Some points, each followed by its number:
{-0.45, -0.27,  0.47,  0.36, -0.18,  0.59,  0.06, -0.03} 0
{-2.30, -1.40,  1.73,  0.01, -1.10,  0.12,  0.20, -1.30} 1
{-0.93, -1.24,  0.06,  0.42, -0.61,  1.65, -0.05, -0.37} 2
{ 0.42,  0.39,  0.07,  0.39,  0.22, -0.09, -0.18,  0.44} 3
{ 1.09,  0.13, -0.07,  0.46, -0.19, -0.06, -0.07,  0.45} 4
{ 1.42, -0.14, -1.69, -1.11, -0.28, -0.18, -0.92, -0.07} 5
{ 0.18,  0.55,  0.10,  0.24, -0.09, -0.24, -0.11,  0.16} 6
{-3.74, -5.48, -1.26, -4.21, -3.03,  0.03, -2.24,  1.00} 7
{ 0.62,  0.57, -0.05,  0.33, -0.25,  0.38,  0.25, -1.14} 8
{-1.81, -1.03,  1.41, -0.10,  0.21, -0.68, -0.45,  0.02} 9
New points follow, each followed by the numbers of its two nearest points above by angle, nearest first.
{-0.56, -0.04,  0.63,  0.02, -0.16, -0.04,  0.28, -1.55} 1 8
{ 0.89, -0.75, -1.01,  1.41, -1.21, -0.60, -0.30,  2.64} 4 3
{ 1.48, -0.22, -0.38,  0.61, -1.03,  0.03, -0.22, -0.38} 4 8
{-0.65,  0.41, -0.15, -0.60,  0.60, -0.79,  0.35,  0.01} 9 6
{-1.61,  1.56, -1.72, -2.08,  2.03, -2.33,  1.12, -0.72} 5 9
{-0.74,  0.24, -0.23, -0.50,  0.25, -0.99,  0.35,  0.42} 9 7
{ 1.30, -0.78,  0.46,  0.66,  0.57,  2.48,  2.64, -5.51} 8 2
{-2.11, -2.37, -0.62, -1.76, -1.53,  0.67, -1.21, -0.22} 7 2
{ 0.85,  0.55,  0.25,  1.25, -0.28,  0.57,  0.42, -0.53} 8 4
{ 0.72, -0.03,  0.52, -0.11,  1.14,  1.24,  2.00, -3.00} 8 2
{ 1.84,  0.79, -0.21,  2.56, -0.74,  0.66,  0.72, -1.32} 8 4
{ 0.06,  0.37,  0.36,  0.24,  0.03, -0.36,  0.40, -0.11} 6 8
{ 3.67,  0.73, -1.25,  0.89, -0.74, -0.23, -0.45,  2.09} 4 3
{-0.09, -0.95, -0.45, -0.80, -0.58,  0.78, -0.22,  0.70} 7 2
{-0.60, -1.06, -0.19, -0.75, -0.38,  0.68, -0.51,  0.59} 7 2
{-1.35, -0.44, -0.77, -1.15, -0.23,  0.86, -0.72,  1.76} 7 2
